Some points:
[ 1.1  -1.1  -1.84 -0.09  1.34  0.98  0.91 -0.47  0.91 -0.58 -0.96  0.01
 -0.4   0.66  0.87  1.11  1.41  0.24  0.99  0.   -0.7   0.24 -2.18 -0.18]
[-0.43  0.14  0.55 -0.66  1.05 -0.24  0.69  0.5   0.3  -1.91  1.9  -1.43
 -1.03  0.94 -0.19  0.79  0.11  1.7  -1.63 -1.62  0.4   0.78  0.93  0.79]
[ 0.37  1.43 -1.76 -0.75 -0.83  1.38  0.78  1.67 -1.53  1.13  0.77 -1.19
  0.6  -0.03  0.54 -0.21  1.72  0.35 -0.08  0.79 -0.24  1.3  -0.32 -0.35]
[-0.26  0.13 -1.63 -1.15 -0.37  1.5  -1.33  0.51 -0.94 -0.65  0.78  1.15
  2.1  -0.66  0.02  0.11 -2.7  -0.87 -0.64 -1.01  1.45  0.37 -0.77 -1.03]
[-0.39 -1.33  0.1  -0.01 -1.32 -0.35  0.54 -0.83  0.05 -0.26 -1.68  0.5
 -0.78 -0.75  0.82  0.7   1.64  0.87  0.52 -0.19  1.4   2.63  1.44 -1.36]
[ 2.74 -0.32 -0.97  0.52 -1.1   0.49  0.   -0.35 -0.5   0.93  1.74  1.49
 -1.23  0.76 -0.91  1.77 -0.06 -0.03  0.72 -1.67  0.57  0.44  0.75  0.26]
[ 0.86 -0.23  0.03  0.36 -0.17 -0.46  0.54 -1.75 -3.02  1.06 -0.51 -1.03
 -0.67 -1.69 -0.97 -0.38 -1.12  1.73 -0.55  0.51 -0.96 -0.31 -1.03 -1.4 ]
[ 0.46 -0.92 -0.12  0.36  2.    0.05 -0.58 -0.51 -0.04  2.52 -0.57  0.84
 -0.05  1.87  0.87 -0.4   0.12  0.88 -1.71 -2.06 -0.61 -1.22  1.08 -0.68]
[ 1.66 -0.34 -0.76  0.12 -0.05 -1.35  1.34 -0.57 -1.59 -2.02 -1.42  0.42
  1.6  -0.02  1.68  1.13 -0.26 -1.04  0.01 -0.01 -1.53 -0.86  1.02  1.43]
[ 1.23  1.43  1.72 -0.72  1.17  0.31  0.12 -1.72  0.67  0.65 -1.49  0.21
  0.88  0.11 -0.19 -1.24  0.22  0.16 -0.1  -0.14  1.14  1.25 -1.22  2.39]
[-0.54 -0.9  -1.44 -0.6  -2.44 -1.87 -0.34 -0.97  0.66  0.53 -0.5  -1.27
  0.97  0.31  0.54 -2.09  0.5  -0.65 -0.22 -1.94 -0.66 -0.47  0.01 -0.41]
[-0.19 -0.45 -0.46 -1.36  0.39 -1.32  2.3  -1.39  0.22 -0.2   1.53 -0.21
  0.5   0.06 -1.29 -0.3  -0.09 -2.2  -1.44  1.01  0.65 -0.59 -0.07 -0.13]
[-0.24  0.74  0.45 -0.59 -0.97  1.25 -0.98 -0.57  2.08 -0.11 -0.78  1.36
  0.66 -0.22 -0.5  -0.2  -0.22  0.95 -1.88  0.01  0.12 -0.46 -0.53 -0.98]
[ 0.19 -0.85  0.43  2.56  0.31  0.27 -0.45  0.03 -0.45 -1.35  0.62 -0.06
 -0.04 -0.55 -2.07  0.07 -0.03 -1.46 -0.99  0.05  0.04  1.46  0.37 -0.47]
[ 0.15 -0.56  0.43  0.87 -0.03  1.68 -0.98 -0.5   0.93 -0.12 -0.49 -1.54
  1.17  1.9   0.54  0.69 -1.25 -1.07  0.7   1.08 -0.08 -0.74  2.25  0.89]
[-0.29 -0.66 -0.32  0.66 -1.14 -0.17  0.06 -0.94 -0.3   1.48  0.7   1.49
  0.    0.77 -0.58 -0.82  0.66  0.39  0.23  2.22  1.3  -0.07  1.4   1.95]
[ 0.46  0.79  2.09 -0.1  -0.7  -0.59  0.45  0.43  0.11 -0.81  0.45  1.49
  0.41 -1.45  0.56  0.11  0.7   0.03 -0.06 -0.67  0.75 -1.34  1.14 -1.16]
[-1.01  2.16 -0.43  0.12  0.68 -0.73  0.52 -1.16  1.02 -0.12  0.36  1.
  1.17  1.6  -1.58  0.97  0.27 -1.05  1.43 -0.7  -0.85  0.72 -0.78 -1.61]
[-0.28  0.76 -0.77  2.52 -0.43 -0.36  0.44  0.72  1.44  0.05 -0.83  0.2
  0.32 -1.13 -0.93 -0.9  -0.3   1.04  0.63  0.03 -0.83  0.19  0.13  0.24]
[-0.03  0.03  0.4  -1.81  0.56 -0.27 -1.4  -1.   -0.56  0.27  0.88 -0.41
 -0.1   0.45 -0.06  0.65 -1.45  1.53  0.6   1.46 -0.35  1.96  0.24  0.64]
[-0.35 -1.22  1.35  0.22  1.36  1.6  -0.56 -0.35 -1.44 -0.33 -0.26 -0.01
 -0.97 -0.13  0.64 -0.62  0.93 -1.75  1.78 -0.08  2.11 -0.71 -0.78 -1.25]
[ 1.45 -1.01  1.55  0.62 -2.06  0.54  0.32  1.66  0.59  0.91 -0.36 -1.05
  0.11  1.38  0.35  0.46  0.17 -1.32 -1.98  0.77  0.08  0.69 -2.23 -0.44]
[-1.93 -0.43 -0.17  0.77  0.9  -0.93 -0.02  0.17 -0.81  1.84  0.51  0.11
 -0.15 -0.32  0.78  0.35 -1.19 -0.17  1.76 -0.39  0.41 -0.67 -0.88  0.1 ]
[-1.7  -1.9   0.34 -0.99  0.15  1.92  2.09  0.09  1.07  0.47  0.51  1.75
 -0.39 -1.69  1.24  0.14 -1.22  0.16 -0.82  0.02 -1.89  0.39  0.24  0.75]
[ 0.35 -1.05 -0.07  1.27  1.44  0.44  0.1   0.23  1.45 -0.01  1.26 -0.68
  0.79 -0.98 -0.29 -0.94  0.1   0.37  0.88  1.15 -1.46  1.15  0.8  -1.54]
[-1.39 -0.56 -1.76  0.31  0.26 -0.44 -1.13 -1.67  1.09 -0.75  0.26 -1.36
 -1.71 -0.95 -0.06  1.66  0.86  0.1  -1.32  0.83  1.51 -1.55 -1.23  0.73]
[ 1.13  0.84 -1.1  -1.07  0.17  0.53 -1.98  0.82 -0.07 -0.05 -0.81  0.61
 -2.1  -1.51 -1.06 -1.2   0.2  -1.38 -0.62  0.3  -0.87 -1.01  1.82  0.21]
[ 0.8   1.89 -0.66  0.42  1.1   0.11  1.59  0.91  0.66  0.34 -2.57 -0.9
 -0.45 -0.08 -0.63  0.94 -1.57  0.59 -0.6   0.16  1.63 -0.51  0.99 -0.92]
[-0.69 -0.13  0.   -1.51  0.03  0.12 -0.64  0.71 -0.78 -0.44 -1.47  0.22
 -0.85  0.6  -0.65  0.37 -0.42 -0.35  0.62  1.79 -1.87 -0.64 -0.53  0.14]
[ 0.79 -1.71  1.34 -1.1   1.19 -1.5  -1.23  0.59 -0.38 -1.24 -0.53  0.46
  1.78 -0.21 -1.76 -0.34  0.98  0.98  0.04 -0.5  -0.03  0.04 -0.7   0.3 ]
[ 1.5  -0.44  1.48 -0.9  -1.74 -1.14  0.18  1.08  1.93  0.    0.63 -0.84
 -1.11 -0.71 -0.35  0.88 -1.75  0.37  2.21 -0.64  0.07 -1.01 -0.72  0.29]
[-0.06  1.07  0.23  0.1   0.26  1.14  1.61  0.74 -0.58 -1.14  0.24 -0.03
 -1.65  0.32 -0.07 -2.74  0.3  -0.59  0.33 -1.61  0.04  0.17 -0.48  1.37]
[-1.53  1.76  1.08  0.52 -1.72  1.61 -0.98 -1.15 -0.8  -0.51 -0.5  -0.4
  0.59 -0.87  0.03  1.88  1.11  0.11  0.14 -1.61 -1.08 -0.11  0.07  1.1 ]
[ 0.31  1.54  1.11  0.85  0.84 -1.5  -1.13 -0.21 -0.02  1.07  1.37  1.1
 -1.25 -0.18  1.3   0.65  0.59 -1.38 -0.62  0.88 -1.67  0.25 -0.97 -0.12]
[-0.78 -0.03  0.08 -1.4   0.49 -0.17 -1.02  0.01  0.53  0.57 -0.17 -2.11
 -0.7   0.03  0.67 -0.82  0.05 -0.97  0.38 -1.16 -1.    0.94  1.27 -0.42]
[-0.88  0.54  0.17  0.67 -0.33 -1.68 -0.68  1.47 -0.66 -1.66 -0.57  1.08
 -0.72  1.52  2.44 -0.34 -1.02  0.35 -1.07  0.61  0.51  0.91  0.34 -0.96]
[-0.74  0.76 -0.09  0.15 -0.56 -1.    0.71 -0.27  0.09  0.13 -0.37  0.26
 -0.39  0.03  0.19 -0.86 -0.95 -0.74  0.75  0.32  1.25  1.21 -0.2   0.83]
[ 0.89  1.05  0.51  0.33 -0.44  1.05  0.41 -1.41 -0.24 -0.94  1.71 -1.25
  0.62  0.23  1.68 -1.45  0.07  1.59  0.6   1.39  0.04 -2.04  0.1  -1.39]
[ 0.48  0.55 -1.04 -0.74  1.23 -0.73 -0.63  1.87  0.61  0.88  0.95 -0.15
  1.82 -1.82  1.23  0.43  1.89  0.16  0.5   0.61  1.01 -0.4   0.02  0.72]
[-0.62 -0.47 -1.16  0.06 -0.55 -0.06 -0.47  0.6   0.02 -1.35  0.09  1.31
 -0.61  2.15 -1.02 -1.02  0.47  1.73  1.08  0.45 -0.16 -0.73 -0.99  0.14]
[-1.82 -0.16  1.12 -0.94 -0.12 -0.05  1.22  1.58 -0.97  1.5  -0.22 -0.43
  0.38  0.92 -1.82  1.03  1.2   0.18 -0.05  0.67  0.11 -1.36  0.93 -0.39]
[-0.77 -0.81 -0.03  2.12  0.12 -0.06 -0.41  1.38 -0.8   0.2  -0.2  -0.71
  0.89 -0.65  0.02  0.   -0.7   0.47 -0.54 -1.1   0.26 -0.3  -0.75  1.88]
There is one direction along which these points spread out most. Where along it does each point below lie, from 0 to 99? The average is 50, and the first point in the table lies past the average. One standard deviation of the points above along it is 16.
[ 1.66 -0.34 -0.76  0.12 -0.05 -1.35  1.34 -0.57 -1.59 -2.02 -1.42  0.42
  1.6  -0.02  1.68  1.13 -0.26 -1.04  0.01 -0.01 -1.53 -0.86  1.02  1.43] 34
[ 0.79 -1.71  1.34 -1.1   1.19 -1.5  -1.23  0.59 -0.38 -1.24 -0.53  0.46
  1.78 -0.21 -1.76 -0.34  0.98  0.98  0.04 -0.5  -0.03  0.04 -0.7   0.3 ] 48
[-0.54 -0.9  -1.44 -0.6  -2.44 -1.87 -0.34 -0.97  0.66  0.53 -0.5  -1.27
  0.97  0.31  0.54 -2.09  0.5  -0.65 -0.22 -1.94 -0.66 -0.47  0.01 -0.41] 37
[ 0.46 -0.92 -0.12  0.36  2.    0.05 -0.58 -0.51 -0.04  2.52 -0.57  0.84
 -0.05  1.87  0.87 -0.4   0.12  0.88 -1.71 -2.06 -0.61 -1.22  1.08 -0.68] 50
[-1.7  -1.9   0.34 -0.99  0.15  1.92  2.09  0.09  1.07  0.47  0.51  1.75
 -0.39 -1.69  1.24  0.14 -1.22  0.16 -0.82  0.02 -1.89  0.39  0.24  0.75] 52
[-1.82 -0.16  1.12 -0.94 -0.12 -0.05  1.22  1.58 -0.97  1.5  -0.22 -0.43
  0.38  0.92 -1.82  1.03  1.2   0.18 -0.05  0.67  0.11 -1.36  0.93 -0.39] 68
[ 0.46  0.79  2.09 -0.1  -0.7  -0.59  0.45  0.43  0.11 -0.81  0.45  1.49
  0.41 -1.45  0.56  0.11  0.7   0.03 -0.06 -0.67  0.75 -1.34  1.14 -1.16] 30
[-0.39 -1.33  0.1  -0.01 -1.32 -0.35  0.54 -0.83  0.05 -0.26 -1.68  0.5
 -0.78 -0.75  0.82  0.7   1.64  0.87  0.52 -0.19  1.4   2.63  1.44 -1.36] 37
[-0.29 -0.66 -0.32  0.66 -1.14 -0.17  0.06 -0.94 -0.3   1.48  0.7   1.49
  0.    0.77 -0.58 -0.82  0.66  0.39  0.23  2.22  1.3  -0.07  1.4   1.95] 67
[-0.24  0.74  0.45 -0.59 -0.97  1.25 -0.98 -0.57  2.08 -0.11 -0.78  1.36
  0.66 -0.22 -0.5  -0.2  -0.22  0.95 -1.88  0.01  0.12 -0.46 -0.53 -0.98] 30
[ 1.1  -1.1  -1.84 -0.09  1.34  0.98  0.91 -0.47  0.91 -0.58 -0.96  0.01
 -0.4   0.66  0.87  1.11  1.41  0.24  0.99  0.   -0.7   0.24 -2.18 -0.18] 69
[-0.19 -0.45 -0.46 -1.36  0.39 -1.32  2.3  -1.39  0.22 -0.2   1.53 -0.21
  0.5   0.06 -1.29 -0.3  -0.09 -2.2  -1.44  1.01  0.65 -0.59 -0.07 -0.13] 67
[ 0.19 -0.85  0.43  2.56  0.31  0.27 -0.45  0.03 -0.45 -1.35  0.62 -0.06
 -0.04 -0.55 -2.07  0.07 -0.03 -1.46 -0.99  0.05  0.04  1.46  0.37 -0.47] 34
